A single turn carries every row of the set below to another of its rows. Some are shown first; where does it send the rows asked next?
lona: [ -6.9  -3.3  -0.8  13.0  -3.0 -23.9   6.4  -5.9  13.8  -5.9 -18.9  -4.3
   9.2  -8.3   1.4   2.5  13.6   8.1   4.9  -2.7   5.1  22.7 -10.3  15.7
  -3.1   1.5   7.0  10.2  20.4  -0.6 -23.9   9.9]
leru: [ -7.5  19.4   3.5   2.7 -20.2  -4.5   7.5 -22.4  31.1  12.4  -0.9   2.0
  10.1   9.0   2.4   3.5  -4.9  -9.0  11.4  12.4   5.0  17.6  19.7  15.0
  14.0  -5.4   9.7  14.0  12.9   5.7 -17.6 -13.9]
godo: [ -1.1  -0.8   2.2  15.6   6.8 -33.5  -2.7  -6.9  12.3  -6.5 -19.8 -15.8
  12.8  -3.3  -1.7   5.3   4.8  -0.6   3.9   1.4  -2.7  14.4 -15.0  12.8
  -0.3  -2.3  10.1   9.6  14.4 -10.5 -14.0   7.9]
fir: [ -7.9   5.4   1.8  18.5   3.1 -29.0   2.4  -6.5   8.7  -2.2 -15.6  -9.5
  13.8  -8.7  -2.9   4.8  10.7   4.7   3.5   0.2   7.9  17.1  -7.4  13.0
  -1.1   1.1  11.2  10.2  19.5 -10.0 -17.7  10.7]
bepal: [ -4.0  24.1  -7.0  10.4 -25.8   0.0   8.8 -17.0  29.4   4.3  -5.5   9.6
   2.8   2.7   1.8   1.4  -4.8  -6.3  17.1  16.9   6.5  12.5  19.7   5.8
  -1.9  -2.2  12.3   4.8  16.6   3.3   1.8  -9.1]
salu: [  0.3  14.6 -11.1  -2.7 -23.0  -2.0   7.7 -13.3  35.6  -6.5 -10.5   5.8
  -9.9   6.6  13.9   4.4  -5.8 -11.8  19.1  19.7  -2.8  11.8   9.4   9.7
  -4.4  -5.6  10.2  -5.1  12.6   9.9 -13.1 -12.2]
Dob: [  3.3   3.1   4.2   3.6  10.0 -18.5  12.4 -15.0  24.7   8.8 -18.3 -25.4
  10.1   2.8   5.0  17.7  -6.7  -8.1  -2.2  14.2  15.7  23.4  16.2  14.6
  17.9 -17.4  23.4   4.2  21.9  12.3 -21.1  -8.1]
buvi: [  6.0  -4.7   4.8  -2.1   2.5  -9.4  12.7 -15.4  18.9   9.9 -13.9 -20.3
  14.5   5.6   1.5  13.0 -14.7  -6.1  -8.5  11.8  10.0  21.5   7.2  11.8
  19.2 -21.3  19.0   5.9  24.3  12.3 -15.3  -6.6]
Zave: [ -4.1  14.2  -0.7  -5.6 -17.0  -7.9   6.1 -19.9  36.5   0.2  -4.8  -3.9
  -0.4  11.8  11.2   7.4  -5.4 -13.8  13.5  14.8  -3.5  18.1  12.9  18.4
  13.0  -7.8   8.3   7.9   7.4  10.7 -27.4 -17.1]
Bule: [  8.7  14.6 -19.9   1.0   5.3 -14.4  12.4  -3.5  22.1  -9.3 -19.3   6.8
 -13.4 -10.0   1.6   6.2   7.7  10.9   2.3  17.9  -0.7  16.0  12.0  18.0
  -9.5 -13.1  18.7 -15.2  19.1  -7.7   5.4   3.9]
gise: [  1.2  -4.5  -4.0  21.3   1.8 -17.1  -9.6  -7.1  18.1   3.5  -8.8 -17.3
   1.0  -0.8  -4.8  16.8  -5.0 -14.4  -2.0  -4.9  10.8  19.7   2.3  19.4
  12.4  -7.1   3.1   8.5  -1.7   0.0 -22.8 -13.6]
Pef: [ 11.8   8.3 -17.6  -3.7   9.8  -9.5  12.1  -2.2  24.0 -15.2 -22.7   2.7
 -10.2 -14.1  -2.0   0.3   0.8  12.0   6.4  21.1  -5.7  13.5   6.2  18.9
   0.9 -10.7  13.4 -11.7  13.1  -8.0  10.3   4.6]
gokib: [  4.2  -0.1   3.0  -2.2   0.9  -2.2  15.6 -18.0  15.0  -6.3 -12.3 -22.3
  12.4   0.9  -1.7  13.5 -11.5  -1.4  -7.2   6.3  11.2  31.2   7.8  13.3
  23.1 -18.8  15.7  11.9  18.4  16.2 -10.7  -5.1]
kab: [ -2.1  -8.9  -4.8  21.2  -5.6  -9.8  -3.3  -6.6  19.9   8.8  -8.7  -8.0
   4.0  -3.7  -5.4  12.3  -1.8  -7.2  -2.5  -8.7  14.7  24.2   4.3  20.1
  11.2  -5.1   1.3  11.9   3.0   6.6 -24.0 -12.1]
sadi: [ 10.7  12.0 -16.0   6.8   3.2 -17.4  10.9  -6.5  24.1  -0.7 -21.8   7.2
  -4.5  -5.9  -3.7   6.3   4.9  10.5  -0.3  15.7  -4.2  14.7  14.0  15.5
 -10.3 -14.0  19.8  -9.6  21.8 -11.2  17.1   2.3]
duf: [  8.1  14.3 -19.7  -0.8   4.2 -14.2  13.9  -3.6  24.8 -11.6 -24.2   6.6
 -12.7  -9.5  -0.1   7.6   7.8  11.3   2.0  19.7  -3.9  18.4  12.3  17.6
  -7.5 -10.7  15.7 -13.9  18.9  -9.3   4.7   0.8]
mabit: [ -0.4  -9.1   0.2  10.3   0.3 -28.2   2.1  -6.3  16.5 -10.5 -23.6 -11.1
   8.7  -2.4   3.5   3.7   7.9   3.5   4.7  -1.0  -5.5  19.7 -17.7  15.5
  -2.1  -2.9   6.6   9.3  15.5  -1.4 -20.6   7.0]
zefa: [  9.2  12.4 -15.8   6.0   2.8 -17.2  12.9  -6.1  27.4  -0.2 -25.9   8.3
  -3.7  -7.1  -5.8   5.1   5.7  11.7   1.1  19.4  -3.8  16.7  15.8  16.0
  -7.8 -10.3  17.5  -9.0  22.0 -11.4  14.4   0.5]
deg: [ -2.4  -2.4  -4.2  22.5   0.4 -12.2  -7.0  -6.4  15.5   6.9  -5.8 -12.8
   4.4  -5.8  -7.2  13.2  -3.8  -9.9  -1.5  -6.1  17.6  20.8   5.2  19.2
  13.9  -4.7   3.2  11.3  -0.2   0.3 -21.8 -10.6]
bobez: [  1.9 -11.9  -4.8  19.6  -4.4 -14.4  -6.5  -7.0  22.6   5.5 -12.0 -11.6
   0.9   1.6  -3.0  16.1  -3.1 -11.5  -3.1  -7.0   8.2  23.1   1.1  20.4
   9.2  -7.7   1.7   9.4   1.4   5.8 -25.0 -15.2]
Betar: [  1.3   8.7   2.0   4.0   7.6 -11.6  16.1 -17.7  21.1  -7.6 -15.9 -26.5
   7.9  -2.7   2.0  18.8  -3.6  -3.0   0.1   9.3  16.9  33.0  16.8  16.8
  22.2 -14.3  19.8  10.4  16.4  16.3 -16.4  -6.6]
Regin: [  2.2  25.1  -2.0  12.9  -9.5  -5.4   2.0 -17.4  29.9  -2.2  -5.3  -5.0
   6.7  -1.6  -1.2  -1.9 -13.9 -11.9  25.7  20.6   3.3   3.8  15.2   7.7
   8.4  -2.2  13.8   6.5   3.9  -4.1  12.8  -6.1]
Zod: [  0.2  16.2   2.8  -4.1  -5.2  -9.5   0.8 -20.2  33.2  -6.1  -2.6 -14.9
   2.8   7.1   6.8   4.3 -13.3 -17.6  19.1  16.7  -4.9  11.9   8.4  18.4
  22.1  -9.0   7.9   9.8  -2.6   3.8 -17.4 -13.5]
Ludan: [ -3.4  21.0   6.7   4.7  -8.8  -6.6   1.8 -22.2  28.2   5.4   2.3  -9.1
  13.8   4.5  -1.9   0.3 -13.5 -13.1  15.9  14.5   3.1  11.2  15.6  14.9
  23.2  -6.4   9.8  16.4   2.7  -0.8  -6.9 -10.5]
ker: [ 13.1   6.0 -13.2   3.9   8.0 -12.6  11.3  -3.8  26.5  -4.2 -24.1   4.7
  -0.7 -11.5  -7.5  -2.4  -1.0  12.5   5.5  20.3  -5.3  11.2   9.1  16.8
  -0.2 -11.5  15.2  -7.6  16.2 -10.9  20.2   5.0]
kitel: [ 14.8   4.5 -14.1   5.7   7.4 -13.6  10.6  -5.0  26.5  -5.7 -22.7   3.5
  -2.1 -10.1  -4.3  -1.1   0.1  12.4   6.3  15.6  -7.0  13.1   8.9  18.0
  -3.2 -13.8  16.6  -6.5  15.0  -6.7  22.7   5.3]
bak: [  6.6  15.7  -6.8   0.7  -6.9  -7.9   1.2 -12.7  36.2 -13.6 -10.4  -9.3
  -6.3   2.1  10.8   1.0 -14.9 -17.3  28.2  23.3  -5.5   3.2   5.3  10.6
   6.9  -6.1  11.5  -3.2  -0.1   2.5  -2.4  -9.5]
beno: [ 12.8   6.4 -17.6  -0.4   9.8 -10.6  12.4  -1.5  24.8 -14.7 -20.5   2.9
 -10.9 -15.0   0.9  -0.2   3.1  12.2   9.0  17.1  -3.3  13.5   7.2  20.9
  -1.6 -12.5  15.5 -12.5  12.9  -4.2  10.9   6.9]

zefa moves to ker
fir moves to godo
kab moves to deg
Now find these:
Ludan moves to Zod
beno moves to Bule
Betar moves to Dob
bak moves to salu

A single turn carries every row of the set below to another of its rows. Some are shown first; where does it send the rows asked next?
Ninom: [  3.6  10.9  -8.8  -2.9  -4.8   0.2  -0.5   3.2   2.8 -10.8 -19.3 -10.6
  -7.7]
vusag: [ -2.9   5.8 -13.3  13.0  -4.9  -0.2  -5.5  13.1   1.1  11.2  -5.6  -9.0
 -11.0]
gam: [  4.1  -2.6  -2.8   1.7  -2.3   3.8  -7.6  -2.1   1.1 -16.7  24.3 -13.7
 -17.9]
Zal: [ -0.6  -8.6   5.7   7.9 -10.9   2.3 -17.2  11.4  -9.7 -15.8   9.5 -14.7
   1.7]
Gumo: [ 10.0   0.3  20.3   2.6  -0.2   0.1   0.7  -8.5  -3.7   1.8  11.2 -20.1
 -17.9]
Kikug: [  0.4   4.4   7.6   4.2  -6.4   0.2 -15.1  14.5  -0.1 -17.2 -11.4  -8.4
   6.1]
sidil: [  2.1  -7.5  11.6  -6.2   4.7  21.2   9.2   4.6  -0.7   4.1   4.8 -12.7
 -17.9]
ninet: [  2.6   1.0   4.1   1.9  11.2   2.8  -1.5   7.3  -1.6  -9.3  11.7 -11.5
 -33.7]
forit: [-9.0  3.6 11.1  3.0  1.3 -3.9 12.6 17.7 -5.0  3.6 15.8 -1.0  6.0]
dag: [ 17.5  -0.3  -0.1  15.4  -0.4  -7.2  -3.6  -5.1   1.8   0.4  12.5 -23.7
  -3.6]
ramel: [ -0.9   7.0  11.6   1.0  -0.1   3.7  -1.8   5.7  -4.1 -30.2  -4.1 -14.2
   3.8]
bof: [  8.2 -15.6   3.2  -0.9   3.2  18.2   9.0   8.5   1.1  -1.2  11.8 -15.4
   6.6]
Lage: [ -1.9  17.5  -0.8   4.7  -2.3  -3.9  -4.2  14.5   5.3  -1.6 -14.1  -2.9
   0.7]
Kon: [ -4.4  10.5  12.7  -2.3   1.0  -6.1   1.6  19.0   0.1 -11.2  -2.9   2.1
   9.6]
Gigu: [-2.9  9.6 11.1 -0.9  7.2 -9.4 19.0 10.8  2.2 -8.8 -9.6 -4.8  1.5]
karu: [ -1.0  -1.6  17.7  14.1   5.1   3.7  14.1  -1.9   4.3   2.6  19.3 -17.1
  -4.4]
rap: [  2.8 -16.3  -6.6   1.7   1.5   7.0   9.1   6.2   9.0   7.4   1.3  -9.6
 -19.2]
rus: [  5.6   0.2 -13.2   6.5  15.7  -0.4   6.8  16.4   3.7  -6.4  18.1  -6.6
 -15.1]

Lage moves to Kon
rap moves to karu
Ninom moves to Gigu
Now find these:
dag moves to rus
sidil moves to Gumo
Zal moves to vusag

